In the data rows, 128 means zero.
Here are some points, one per row:
[ 85 127  81 124  78 124 113  79 126 129 122  91 187 222  93 110 138 179
 135 126 140 121  78 163 107  29 119 174 114 138  69 157 106  86  91 139
 184  78 171 127 201 195 120 144 149 154 125 124]
[109  97 115  96 114  65  86  96  55 102  73  96 186 221  57 108 161 208
 138  55 237  96  84 190 185  14 140 110 212 164  66 187 106  61  23 153
 154 133 118 132 169 213 130  95 209 113 184 189]
[ 92  14  71  34 163  83 136  56  92 222 206 159  89  84 249 125 127 128
 111 195  99 168 135  99  93 116 254 111  86 212  94  37  79 156 120 200
  30  62  75  42   7 181 127 208 212 195 181  88]
[107 130 113  97 177 141 130 132 160 135 143  81 145 143 109  89  76 164
  91 122  86 158 166 155 128 127 149  90  96  88 129 119 189 123 140 141
 153 173  75 110 176  99 135 116 109 101  98 166]
[157 116 128 141 158 181 165 150 164 138 118 103 124 143 130 117  95 160
 128  98 140 109 116 127 129 113 201  90 100 104 159 113 146 167 175 134
 198 172  74 140 187  86 103 175  91 191  31 125]
[190 178 161 155 143  75 163 114  79 130 126 197  88  90 102 191 182  68
 132 116 121 161  96  86 155 182  65 119 169 167 183 136  89 146 138  81
  79 118 160 177 108 105 190 103 139  93 175 115]
[ 69  98 163  57 201  60  96 132 159 116 167  98 204 162  85 105 130 180
 122 145  87 201 157 192 180 110  98  60 130  50  98 129 197 103 100  99
 144  89 120  81 145  74 164  53 112  31 196 232]
[187 112 234 167 128  74 167 149 141 102 121 204 140 126 105 215 243 107
 235 117 191 130  41 106 197 124 110  86 179 120 169 130  59 195 147  51
 148  41 203 179 119  63 150 125 103 153 150 143]
[150 165  64 138 168 177 160 122 101 164 133  98  93 113 119  99  37 131
  31 109  70 128 140 110  90 138 164 128  81 135 172 115 178 114 179 135
 191 225  47 120 170 100 132 153 101 160  66 105]
[ 78 112 187 188   7 187  57 210 103  50  56  75 141  90 136 102 108 131
 169 117 155 112 209 125 159 146  90 213 164 123 115 153 161  90 131 141
 154 152 134  84  70 133  58  92  74 158 154 138]
[184 202 118 151 147  85 161 101  62 142 136 181  73  77  94 165 126  64
  80 118  80 160 110  83 131 192  67 135 150 181 189 132 117 124 147  96
  89 156 131 163 108 106 197 103 132  96 175 109]
[109 124  83 105 111 109  99  90 110 128 116 117 179 209 104 106 132 168
 122 111 166  97  80 172 124  59 114 146 150 136  69 164 111  80  68 148
 148  76 150 131 169 191 128 139 160 130 136 132]
[ 85 145  81 139  73 150 111 101 169 121 139  98 168 186 110 104 116 148
 134 156 118  89  92 153  76  62 114 184  88 111  77 147 120 101 113 132
 182  94 189 130 175 171 104 139 120 147 109 110]
[ 67  83 178 179   0 208  72 176  53  95  51  73 168 127 186 113 117 148
 170 119  92 237 219 101 175 162  67 255 149 166 119 129 142  88 167 168
 135  27 111  44  98 149  82 176  48 233 134  86]
[129 142 106 128 165 165 149 134 133 151 127  99 119 135 129 117 103 140
  82 118 100 150 159 126 106 130 141 115  91 105 146 124 160 123 153 125
 152 191  85 128 177 119 126 131 127 111  79 121]
[ 74 116 164  54 179  59 100 123 196  96 171  82 190 150  65  84  98 182
 144 139  71 200 169 191 185 132 115  55 129  69 102 120 203 131 105 137
 117 104 113  96 154  71 173  59  97  47 184 246]
[170 215  84 150 151 101 158  93  41 158 139 164  64  73  98 153 101  61
  33 125  51 169 132  79 103 191  60 156 127 183 188 132 136  96 151  98
  97 190 114 148 114 121 196  97 140  82 173  95]
[116 137  93 124 179 163 144 132 105 165 132  98 127 138 132 119 102 141
  50 125  87 160 160 129  99 117 130 122  83  96 144 126 172  96 153 105
 176 194  80 108 173 117 126 120 131  98  95 119]
[ 91 123 135  79 178 109 117 129 176 120 153  80 165 148  93  89  91 172
 113 130  81 178 171 170 151 128 132  77 109  77 116 121 194 125 124 138
 136 145  93 104 168  91 149  90 108  73 133 198]
[152 148 126 145 149 154 161 133 131 142 121 125 108 125 126 140 130 122
 112 114 118 143 136 111 118 140 134 117 110 123 159 125 131 143 156 117
 137 172 109 150 166 116 133 137 127 126  85 112]
[125 109  89  82 136  77  88  86  66 126  93 126 188 226  92 106 147 186
 118  72 209  99  72 189 165  52 115 117 201 155  63 180 105  63  31 159
 127  73 122 133 165 207 144 131 192 114 159 155]
[ 98 173  80 152  86 184 101 139 229 110 166 125 133 123 145  94  77  92
 122 198  95  26 114 142  34 132 101 185  64  68  89 135 146 121 136 124
 159 115 207 137 119 130  84 130  81 122  87  91]
[ 52  84 184 175  28 156  78 203 137  58 102  58  96  33 126 103 104 131
 170 153 161  68 215 113 126 100 189 168 119 127 121 115 159 122 138 133
 173 255 129  71  22 123  34  50 119 149 191 172]
[157 111 134 139 157 183 165 154 176 133 117 101 127 146 131 115  98 164
 139  97 147 106 116 130 132 112 206  85 102 100 156 112 144 175 173 138
 195 168  76 143 190  85  99 178  89 194  24 129]
[146 142 115 136 155 167 157 136 145 142 123 107 113 131 126 120 101 138
 104 110 114 134 142 121 115 135 157 109 100 115 155 120 148 145 160 133
 153 183  87 141 176 110 123 147 116 140  65 120]
[189 172 159 154 146  82 164 117  85 131 126 191  91  94 103 185 174  75
 132 113 123 156  95  89 155 176  77 116 165 163 182 134  93 148 141  84
  90 121 153 174 114 101 184 109 134 103 165 117]
[186 158 170 157 136  81 164 121 102 121 129 187 106 103  95 182 170  90
 154 114 131 143  73  96 164 156  97 110 163 155 180 129  92 161 149  81
 124 101 159 169 117  83 174 119 112 135 158 128]
[139 150 192 191  72 132 168 139 180 103 127 146 120 119 110 189 212  98
 215 150 134 144 102  92 124 121 100 151 109 119 154 127  75 183 165  75
 139 110 220 178 154 112 125 117 112 136 119 111]
[ 94 116 166 166  41 170  59 194 107  64  69  96 141 102 139 100 106 127
 154 117 163  92 186 136 152 149  90 191 171 120 107 156 155  89 113 145
 136 136 133  96  70 139  72  99  90 141 152 136]
[108  63  92  72 135 125 155  71 142 200 174 145  81 102 234 137 160 115
 146 178 109 178 163  91  81 142 210 126  81 193 104  61  67 178 125 202
   0  93 107 103  77 204 125 202 215 158 122  70]
[137 121 125 105 129 104  61 148  84  88  77 136 158 160 109  98 122 148
 123  76 223  51 119 180 171 118  98 115 222 127  81 184 135  70  39 155
 104 120 117 134 101 172 117  98 160  87 163 163]
[124 121 158 154  97 128 164 119 166 136 144 143 101 107 148 174 198 102
 185 163 130 148 126  91 103 120 141 140  95 140 138 106  74 177 149 110
  96 128 184 152 124 144 120 131 156 131 128 101]
[ 80  10  78  38 170  69 129  74 107 204 217 148  70  49 228 118 115 125
 108 205 120 114 140 103  83  95 255  88  81 198  96  35  94 157 113 186
  57 141  75  38   0 165 105 161 224 175 208 120]
[154 132 115 138 158 175 162 142 150 142 122 104 116 134 126 115  88 148
 108 103 122 118 127 123 120 124 182 101  99 112 160 115 151 153 170 135
 182 182  75 138 180  95 114 164  99 171  47 121]
[ 71  95 178 181   0 198  64 191  77  77  58  78 153 106 169 108 110 136
 166 124 118 175 213 111 163 157  78 242 153 145 116 138 151  89 151 155
 142  81 123  60  77 141  70 139  60 198 145 106]
[187 176 149 153 143  84 163 114  85 131 130 185  91  92  97 176 155  79
 124 114 112 152  92  90 151 174  84 119 159 166 183 131 101 146 146  89
 103 126 146 168 115  96 184 113 124 115 163 119]
[182 116 229 170 121  86 167 149 151 101 120 195 136 126 108 211 240 106
 236 120 186 131  52 105 187 125 111  93 170 118 166 130  61 197 148  57
 142  52 204 182 126  72 144 125 106 149 140 138]
[108 121 145 142  78 146  63 175 112  76  84 113 142 117 129  98 108 129
 140 112 180  66 158 152 147 136 101 159 178 117  97 162 148  87  89 147
 126 138 133 112  78 148  87  97 116 118 153 145]
[ 74  97 161  58 204  65  95 133 153 121 161 107 202 165  95 111 142 174
 119 143  98 195 158 191 176 113  91  62 135  49  95 134 190  98  93  97
 133  87 123  86 143  85 162  55 123  22 192 222]
[137 140 102 125 163 171 151 135 149 144 128  92 118 134 124 102  77 149
  89 110 102 134 151 130 111 132 166 105  92 108 149 118 167 137 159 142
 162 193  71 130 181 107 121 147 110 139  60 128]
[162 145 191 175 104 106 165 135 148 109 126 169 121 117 104 191 204  99
 198 132 144 140  81  98 150 131 101 126 139 130 163 129  79 176 155  73
 137  94 197 174 137  94 144 119 110 139 137 123]
[158 132 141 143 147 162 162 143 163 131 118 118 116 134 127 132 125 139
 142 105 138 126 127 120 131 133 164  99 113 114 156 120 130 168 159 131
 148 162 103 155 176 104 120 155 111 153  59 123]
[ 78 175  83 171  58 199 109 140 246 105 172 104 133 120 138  95  76  95
 133 214  76  35 120 133  18 115 108 206  35  65  91 128 146 128 157 116
 187 129 223 132 131 127  71 127  68 139  82  87]
[127 147  96 135 169 163 151 130 103 163 128 108 115 131 133 129 111 129
  58 123  92 158 156 118  97 126 124 129  88 109 151 127 158 104 155 106
 161 195  89 121 170 123 129 124 136 102  94 109]
[143 142 113 133 157 168 155 136 147 142 124 103 114 132 126 116  98 140
 101 111 111 136 146 123 114 135 157 109  98 113 152 120 152 143 158 135
 152 186  85 139 178 112 123 146 116 136  64 121]
[104 106 101 101 107  85  94  91  79 115  93 101 183 216  79 108 149 193
 133  82 201 103  83 180 157  30 133 130 179 155  68 173 107  71  47 151
 156 108 133 128 170 204 127 116 187 126 163 163]
[103  24  65  34 156  96 149  39 101 236 204 169  97 110 255 132 140 125
 123 194  82 202 130  93  90 134 230 126  82 220  93  37  61 167 127 214
   0   8  84  57  40 195 142 245 206 208 150  60]
[124 176  73 132 123 175  87 147 221 113 168 157 126 113 162  88  66  74
 104 191 113   0 111 152  41 169  88 161  93  60  86 142 151 115 115 131
 122 100 193 144  88 124  94 131  86  97  90  90]
[115  90 124 111 122 131 161  97 161 170 159 141  83 100 198 156 185 107
 165 172 127 157 155  91  84 132 184 127  83 165 118  82  68 181 133 160
  32 130 143 132 100 184 116 163 201 132 120  84]
[181 199 120 152 148  89 161 103  60 144 134 180  74  80  99 169 135  64
  79 120  83 164 115  82 128 189  64 138 147 176 186 133 115 121 146  92
  88 157 134 162 111 112 194 101 138  89 173 105]
[181 171 149 155 144  96 164 118  90 134 126 178  93  98 106 177 164  82
 124 115 117 155 103  91 144 169  85 121 151 158 179 132 101 144 146  89
 102 133 145 168 123 105 175 114 133 108 152 114]
[166 120 168 147 140 155 166 150 179 120 113 129 123 138 128 146 153 140
 180 102 163 122 114 120 147 130 168  88 126 110 156 120 111 188 157 126
 141 138 121 168 175  99 116 159 110 161  56 128]
[161 173  65  97 178 149  69 148 191 121 160 199 124 115 178  84  63  64
  81 166 148   0 100 170  67 206  72 122 147  63  81 156 152 102  76 145
  68  73 164 153  59 128 116 136 107  63 101  96]
[159 121 117  84 160  86  54 141  61  96  69 158 166 177 112  96 126 150
 110  55 245  46 106 194 190 130  84  94 255 132  75 197 132  58  13 163
  77  94 101 142 100 180 136 105 175  70 166 166]
These points spread out most along one direction. How far along it is each point below, from 0 to 99? 50 is the average, and the first point above lies past it. One standard deviation of the points above along it is 16.
[146 142 115 136 155 167 157 136 145 142 123 107 113 131 126 120 101 138
 104 110 114 134 142 121 115 135 157 109 100 115 155 120 148 145 160 133
 153 183  87 141 176 110 123 147 116 140  65 120] 46
[182 116 229 170 121  86 167 149 151 101 120 195 136 126 108 211 240 106
 236 120 186 131  52 105 187 125 111  93 170 118 166 130  61 197 148  57
 142  52 204 182 126  72 144 125 106 149 140 138] 46
[ 67  83 178 179   0 208  72 176  53  95  51  73 168 127 186 113 117 148
 170 119  92 237 219 101 175 162  67 255 149 166 119 129 142  88 167 168
 135  27 111  44  98 149  82 176  48 233 134  86] 57
[143 142 113 133 157 168 155 136 147 142 124 103 114 132 126 116  98 140
 101 111 111 136 146 123 114 135 157 109  98 113 152 120 152 143 158 135
 152 186  85 139 178 112 123 146 116 136  64 121] 46
[181 171 149 155 144  96 164 118  90 134 126 178  93  98 106 177 164  82
 124 115 117 155 103  91 144 169  85 121 151 158 179 132 101 144 146  89
 102 133 145 168 123 105 175 114 133 108 152 114] 39
[190 178 161 155 143  75 163 114  79 130 126 197  88  90 102 191 182  68
 132 116 121 161  96  86 155 182  65 119 169 167 183 136  89 146 138  81
  79 118 160 177 108 105 190 103 139  93 175 115] 38
[157 116 128 141 158 181 165 150 164 138 118 103 124 143 130 117  95 160
 128  98 140 109 116 127 129 113 201  90 100 104 159 113 146 167 175 134
 198 172  74 140 187  86 103 175  91 191  31 125] 47
[154 132 115 138 158 175 162 142 150 142 122 104 116 134 126 115  88 148
 108 103 122 118 127 123 120 124 182 101  99 112 160 115 151 153 170 135
 182 182  75 138 180  95 114 164  99 171  47 121] 46
[189 172 159 154 146  82 164 117  85 131 126 191  91  94 103 185 174  75
 132 113 123 156  95  89 155 176  77 116 165 163 182 134  93 148 141  84
  90 121 153 174 114 101 184 109 134 103 165 117] 38
[109 124  83 105 111 109  99  90 110 128 116 117 179 209 104 106 132 168
 122 111 166  97  80 172 124  59 114 146 150 136  69 164 111  80  68 148
 148  76 150 131 169 191 128 139 160 130 136 132] 67
[129 142 106 128 165 165 149 134 133 151 127  99 119 135 129 117 103 140
  82 118 100 150 159 126 106 130 141 115  91 105 146 124 160 123 153 125
 152 191  85 128 177 119 126 131 127 111  79 121] 48
[104 106 101 101 107  85  94  91  79 115  93 101 183 216  79 108 149 193
 133  82 201 103  83 180 157  30 133 130 179 155  68 173 107  71  47 151
 156 108 133 128 170 204 127 116 187 126 163 163] 75
[170 215  84 150 151 101 158  93  41 158 139 164  64  73  98 153 101  61
  33 125  51 169 132  79 103 191  60 156 127 183 188 132 136  96 151  98
  97 190 114 148 114 121 196  97 140  82 173  95] 34
[107 130 113  97 177 141 130 132 160 135 143  81 145 143 109  89  76 164
  91 122  86 158 166 155 128 127 149  90  96  88 129 119 189 123 140 141
 153 173  75 110 176  99 135 116 109 101  98 166] 56
